In the data rows, 128 means zero.
Some points, one per row:
[135 168 191 189 172 143 120 115 125 153 172 177 152 128  96  75  79  91
 121 135 139 126 110  95  97 118 143]
[110  92 100 105 116 129 135 137 129 120 117 111 113 113 116 130 132 142
 141 136 130 117 107 103 109 125 148]
[ 79  79  86 113 128 134 134 114  99  86  92 106 128 154 169 172 157 148
 131 122 115 121 135 144 155 152 150]
[ 81  85  89 107 130 134 135 113  92  81  84 110 142 164 188 179 160 139
 113 119 127 145 160 171 156 142 114]
[ 95  93  89 107 116 131 135 132 130 118 111 105 117 114 122 125 129 137
 142 139 126 122 108 102 105 127 141]
[148 135 119 113 112 119 126 136 140 143 131 124 116 112 112 116 127 137
 142 142 125 115 104 106 116 129 152]
[145 173 184 175 147 132 115 121 137 158 163 150 133 110  99 103 114 124
 136 139 127 112 109 119 131 147 152]
[ 84  73  89 104 124 142 141 131 120 106 107 107 117 116 125 133 135 142
 141 137 128 118 104 104 106 121 141]
[131 172 189 185 164 140 120 118 132 151 169 168 147 116  93  81  91 112
 128 139 136 118 112 107 115 136 156]
[156 162 154 132 118 116 127 140 142 142 125 118 110 115 135 142 157 147
 134 117 120 124 135 158 156 153 124]
[130 121 114 103 111 123 130 139 136 130 117 111 111 117 130 140 147 144
 138 126 115 122 120 135 142 150 154]
[156 152 145 125 118 117 124 134 142 143 137 126 119 108 108 115 134 136
 144 134 120 108 109 122 133 147 159]
[ 94  89  93 103 117 126 139 138 136 127 121 120 116 108 103 109 112 117
 126 141 140 130 115  97  90  92 114]
[ 99  94  93 103 119 129 137 136 135 129 130 118 113 107 102 106 110 124
 134 140 139 125 111 100  94  97 116]
[151 173 180 162 147 122 118 118 142 151 163 149 126 110  99 106 116 128
 138 136 127 114 111 123 134 151 153]
[153 146 132 122 115 119 128 139 138 135 126 113 111 114 124 141 147 148
 141 128 116 115 127 143 154 159 144]
[142 130 121 115 113 117 131 137 135 126 108 108 107 123 140 154 154 148
 133 121 113 124 139 155 158 158 130]
[124 115  98 103 113 123 132 142 140 137 127 119 117 111 109 118 126 135
 137 137 129 117 107 105 116 126 147]
[152 141 126 119 112 117 128 137 136 131 120 111 111 117 129 142 154 150
 136 121 113 120 133 149 157 161 147]
[144 143 127 122 115 116 129 130 145 153 160 146 134 112  95  83  82  92
 108 130 139 133 124 106  90  83  95]
[153 168 160 138 121 112 125 137 141 131 116 104 109 130 152 161 161 142
 123 109 125 148 170 172 152 121  89]
[133 118 108 106 113 125 136 131 127 112 103 106 112 135 152 161 158 150
 129 117 115 123 144 158 165 151 132]
[155 169 165 152 132 121 118 131 142 148 139 133 113 110 119 134 141 148
 134 122 116 118 136 152 161 146 126]
[117  97  97 104 118 131 141 128 118 105  99 103 122 145 161 168 158 141
 127 116 120 132 148 158 159 149 130]
[134 165 189 188 164 136 114 123 130 154 168 156 139 112  93  92 105 123
 135 138 125 113 111 115 128 151 158]
[135 130 120 116 113 112 119 133 141 150 156 154 134 121  91  79  75  80
 101 125 138 137 127 109  85  77  84]
[156 162 155 128 127 112 119 134 142 142 137 129 118 113 112 120 140 145
 139 135 121 114 121 130 148 148 156]
[ 92  86  92 102 119 133 136 133 135 124 126 117 113 109 104 108 114 124
 135 142 133 133 113 101  94  93 110]
[122 112  99 106 119 128 134 126 108  91  89 103 136 167 181 178 158 136
 117 120 134 162 181 174 154 115  82]
[146 173 187 179 154 127 118 122 133 153 162 159 139 116  95  88  98 122
 134 134 129 118 109 106 121 144 160]
[127 113 109 108 115 123 133 135 139 133 125 119 109 110 116 124 128 139
 139 136 129 117 105 108 115 128 148]
[134 119 115 109 116 118 122 133 148 148 150 147 136 115  93  80  75  85
 106 124 135 140 124 105  87  79  88]
[ 91  86  91 105 122 134 137 126 123 111 105 102 113 124 132 141 148 146
 140 131 123 117 107 119 125 142 156]
[125 113 102 106 114 129 139 138 121 108 104 109 122 140 160 167 160 146
 121 121 117 129 148 159 158 156 128]
[120 112 105 104 113 121 127 134 141 149 148 145 132 118  96  81  74  84
 102 118 136 141 124 110  91  77  85]
Here are 16 more points, each followed by its number:
[134 121 109 106 117 127 132 133 134 128 117 110 109 120 143 148 152 149
 131 121 112 119 126 141 153 159 147] 0
[149 137 118 115 118 123 125 139 137 136 123 118 109 116 129 142 144 146
 141 129 120 118 119 137 145 156 153] 1
[154 175 172 156 133 118 117 134 142 149 144 129 116 113 115 131 145 144
 138 122 116 121 130 150 161 149 132] 2
[158 147 133 122 113 120 130 137 142 133 120 114 109 117 137 144 149 149
 137 118 114 124 133 147 158 158 140] 3
[147 130 118 113 113 126 130 135 118 101  92 104 130 162 182 181 161 134
 114 121 143 165 179 173 140  96  67] 4
[ 74  73  87 114 131 142 134 120 104  89  94 107 129 147 158 164 153 145
 130 121 117 115 118 130 143 149 162] 5
[ 64  70  94 119 138 135 117  85  71  70  96 129 173 191 201 180 154 132
 117 125 141 164 177 175 153 125  89] 6
[ 82  78  91 117 133 132 117  91  70  67 101 145 190 208 206 174 140 126
 127 153 179 194 181 145 100  64  51] 7
[ 98  91  86 105 123 130 137 138 121 109 103 112 117 124 134 147 141 148
 138 133 120 113 116 121 132 147 154] 8
[ 91  78  91 105 126 134 138 135 123 119 111 108 104 115 125 130 140 135
 144 139 129 116 109 106 111 127 143] 9
[107 100 102 103 111 124 130 136 137 138 134 133 118 105  99  87  91 102
 122 139 143 132 118 104  86  81 100] 10
[117 102  89  97 127 138 137 110  93  77  92 126 157 187 200 180 144 123
 120 135 161 187 184 161 117  76  55] 11
[154 146 134 118 111 118 130 137 134 117 104 105 122 144 165 174 159 139
 121 118 133 153 174 173 153 117  86] 12
[146 135 123 110 115 126 128 137 132 123 112 103 113 129 148 154 153 149
 133 119 114 124 138 159 162 152 130] 13
[155 144 133 126 114 114 124 139 141 140 133 125 112 111 114 124 137 144
 139 134 122 116 110 122 136 150 152] 14
[124 112 102 108 115 126 135 139 126 105 101 104 113 144 160 167 162 142
 128 116 115 129 146 156 161 154 126] 15
Which three of these numbered points are nearest to each point below, ignoring the 3 directions in which the first points spread most? Their numbers follow each, nearest first.
[ 64  66  91 112 131 141 132 117 103  92  89 104 127 147 156 161 156 145
 136 134 116 115 122 126 125 146 151] > 5 8 9
[139 136 124 115 111 123 121 128 144 155 161 161 146 123  92  75  63  68
  89 112 135 136 130 110  93  79  80] > 0 15 13
[141 132 114 111 111 122 133 140 138 133 117 110 107 116 125 134 144 146
 142 128 117 116 120 134 149 153 152] > 3 1 13
[132 120 102 107 116 130 129 134 109  95  96 107 141 172 186 183 155 133
 115 121 144 170 185 174 133  93  65] > 4 12 9
[ 78  71  92 110 122 131 137 128 116 110 103 105 112 113 127 130 135 136
 136 138 130 123 105  99 104 116 129] > 9 8 10
[159 159 142 123 114 113 126 134 139 123 116 104 120 141 161 176 165 143
 121 115 127 160 174 179 149 118  80] > 12 2 4
[143 126 114 104 112 134 137 130 113  90  93 110 143 175 190 185 154 134
 110 131 158 182 186 158 115  76  57] > 4 11 12
[100  90  96 103 113 132 130 135 138 129 128 116 114 109 105 104 109 119
 129 139 142 131 114  96  89  96 112] > 10 2 9
[146 166 185 170 157 130 115 116 139 160 156 146 129 110 103 104 124 133
 141 134 122 111 116 124 149 153 149] > 9 8 15
[147 176 182 162 141 121 112 127 138 153 151 145 124 106 104 119 129 140
 140 127 125 110 119 136 145 159 148] > 10 2 9
[ 62  73  96 122 139 137 117  95  76  75  91 128 161 184 198 179 160 133
 118 117 132 147 166 168 165 145 116] > 6 5 11
[103  90  91 102 126 131 137 131 116  99  96 107 115 141 155 168 164 148
 133 119 116 120 132 150 155 153 141] > 8 15 9
[ 79  71  96 110 123 140 137 128 113 108  98 102 114 131 137 142 145 148
 141 133 118 113 114 110 122 134 148] > 9 8 5
[ 91  78  89 102 123 134 144 133 130 122 111 108 108 108 118 124 129 137
 143 135 133 119 111 101  97 110 137] > 9 10 2
[126 110 105 107 121 128 139 137 127 112 103 102 112 134 151 156 161 144
 134 122 112 122 136 146 160 160 143] > 15 0 8
[154 172 174 165 149 125 115 121 135 156 167 164 150 119  95  81  79  96
 115 135 142 128 112  97  92 107 128] > 8 15 9
[142 131 116 111 118 131 136 136 129 122 108 103 118 139 155 167 158 145
 132 120 120 134 154 167 161 142 117] > 13 1 10
[115 154 193 197 183 154 123 119 124 152 170 175 157 126  93  83  85 105
 127 137 136 121 115 101 118 136 159] > 5 6 8
[152 142 128 115 114 121 133 137 139 131 116 113 109 124 144 155 156 145
 131 112 115 127 143 160 160 151 125] > 3 13 1
[135 129 122 116 110 119 121 129 141 152 164 153 140 123  91  73  67  74
  94 116 137 136 130 111  86  83  80] > 0 15 13
[118  94  94 105 126 138 136 112  88  77  93 127 170 195 204 176 146 130
 124 142 171 186 178 147 106  65  54] > 11 7 4
[140 129 113 116 117 119 128 136 137 140 137 130 113 107 104 108 119 127
 139 142 130 124 105  98 108 113 143] > 14 1 3
[105 101 101 103 114 127 133 137 142 133 134 131 120 107  96  98 101 112
 119 136 145 132 120  96  87  87 106] > 10 2 12
[ 87  82  87 106 123 132 134 130 128 122 114 111 117 110 117 118 126 129
 137 136 141 123 105  95  91 104 123] > 9 10 8
[ 61  70  94 127 135 131 113  87  69  72  94 125 162 191 194 185 157 134
 118 117 129 146 163 169 165 139 120] > 6 5 7
[142 126 112 103 110 129 136 136 115 100  91 106 135 160 182 176 161 133
 117 120 135 167 179 172 141 102  70] > 4 12 9
[151 176 177 160 136 120 113 124 139 150 152 140 117 103 106 116 128 142
 143 129 121 119 124 138 152 156 157] > 10 2 13
[ 86  79  91 107 122 136 136 132 127 120 112 107 111 117 122 119 122 135
 135 140 132 123 107  99  95 112 136] > 9 8 10
[135 127 125 118 116 118 115 127 139 160 164 160 149 123  95  73  56  64
  80 103 125 133 130 115  98  80  78] > 0 15 13
[135 174 182 179 154 125 115 120 139 156 152 148 122 107 103 107 131 139
 139 131 119 115 123 135 158 157 141] > 9 2 8
[ 70  75  94 112 127 139 130 117 102  87  95 101 123 147 162 166 152 144
 136 120 118 119 121 135 146 152 152] > 5 8 9
[109  95  94 109 128 137 133 113  90  74  95 131 172 202 203 178 149 125
 124 148 173 193 175 144 101  67  49] > 11 7 6
[107  96 100 111 110 124 137 136 134 126 124 120 107 111 104 106 117 127
 134 141 138 124 112 100  98 104 123] > 10 2 9
[155 141 124 109 115 124 136 135 126 109  97 106 124 153 177 177 162 131
 119 119 137 164 179 171 141  98  72] > 4 12 10
[ 77  74  89 114 135 133 117  96  77  78  95 132 172 197 195 180 148 124
 121 125 157 180 187 168 136 100  69] > 6 7 11
[156 160 143 130 116 116 126 136 146 138 131 116 115 113 124 133 149 146
 141 126 109 114 124 143 154 160 143] > 3 14 13
[132 117 102 104 117 135 138 125 104  86  90 115 142 179 190 181 159 127
 115 128 153 183 190 166 122  82  62] > 11 4 12
[ 86  81  90 113 125 140 130 103  77  74  93 127 165 189 195 183 152 124
 120 128 152 179 182 169 135 101  68] > 6 11 7
[114  96  96 101 126 135 130 109  85  73  96 128 175 200 197 176 144 126
 124 156 178 190 180 133  85  63  56] > 11 7 4
[ 92  85  96 108 135 137 117  89  70  76 104 153 195 214 198 168 138 125
 138 165 187 189 159 121  74  56  57] > 7 11 6
[154 155 142 121 117 115 128 136 141 135 122 110 109 125 137 154 155 149
 128 116 113 127 146 164 166 149 117] > 3 13 2
[125 167 190 192 176 145 118 114 127 150 169 174 154 123  97  82  83 104
 126 136 134 120 107 107 112 135 150] > 5 8 9
[145 135 126 121 113 117 125 135 145 147 146 142 129 110  95  86  95 104
 116 135 141 132 116 104  94  93 111] > 14 1 3
[ 99  93  91 108 121 127 137 134 130 121 117 110 109 112 116 120 127 134
 138 137 131 120 104 100 103 118 131] > 9 10 15
[127 107  95 101 123 136 136 127 109  92  92 112 143 173 186 179 161 133
 113 120 144 171 184 172 145 103  70] > 4 9 11
[125 119 107 105 113 121 137 137 128 122 110 107 109 122 138 144 157 148
 134 123 115 111 124 134 144 156 154] > 0 13 15
[ 67  71 102 127 131 116  85  64  62  90 133 184 214 217 195 165 134 132
 156 179 190 183 145 105  67  54  64] > 7 6 11
[145 138 127 126 123 116 120 125 139 154 167 167 155 133  95  72  63  63
  79 100 124 129 134 118  97  90  83] > 0 15 8
[120 108 104 106 118 126 130 137 145 145 143 139 129 110  93  84  89 100
 116 132 137 135 121 100  87  80  97] > 13 10 0
[151 174 181 171 143 120 113 123 136 148 161 159 138 112  96  91  97 116
 130 143 136 117 111 100 112 127 152] > 8 9 15
[114 101 101 103 113 126 135 137 136 140 127 126 111 104 104 106 115 120
 133 143 137 127 114  94  94 105 124] > 10 12 2
[128 111 108  99 120 130 136 139 123 103  97  99 122 154 164 170 161 140
 121 117 117 142 160 165 165 142 106] > 15 8 9
[155 162 155 138 118 116 122 131 142 140 129 113 110 124 136 152 159 149
 129 114 118 130 153 168 165 147 112] > 2 10 3
[142 177 180 174 152 129 116 121 137 154 162 144 125 110 100 114 129 136
 140 131 120 119 116 133 153 154 148] > 9 2 8
[129 115 111 107 113 124 137 136 129 123 116 113 108 120 130 140 142 146
 137 127 115 111 116 125 140 152 156] > 0 13 15
[154 176 183 172 147 121 115 126 140 155 152 143 119 107 106 112 131 140
 145 130 118 116 126 132 155 159 147] > 10 2 9
[149 174 178 174 151 129 118 121 131 158 166 162 140 113  96  94  95 115
 137 134 128 121 109 107 116 135 152] > 8 9 15
[136 121 113 111 111 124 130 141 138 134 123 115 112 113 122 132 142 143
 139 125 123 115 116 118 139 153 151] > 3 1 0
[114 105  96 106 113 129 136 132 133 123 117 107 112 114 120 131 134 139
 146 138 131 112 107 109 117 133 155] > 10 13 15
[144 171 176 171 150 124 113 121 136 155 165 149 134 111  98  96 108 127
 135 138 125 119 108 117 132 150 156] > 8 15 9
[126 104  99 104 119 130 138 125 112  92  94 111 134 164 183 179 160 131
 119 121 144 165 177 170 147 105  76] > 4 9 8
[ 73  78  90 118 137 137 115  87  66  70 105 144 193 213 201 168 141 125
 130 149 178 197 174 136 103  69  56] > 7 6 11
[121 103  93 104 116 139 137 127 107  90  91 111 141 171 187 182 160 134
 117 121 138 165 181 174 150 107  83] > 4 8 9
[151 136 125 115 112 120 133 134 135 131 115 115 108 120 132 140 148 147
 137 130 116 112 125 142 158 154 147] > 3 13 14
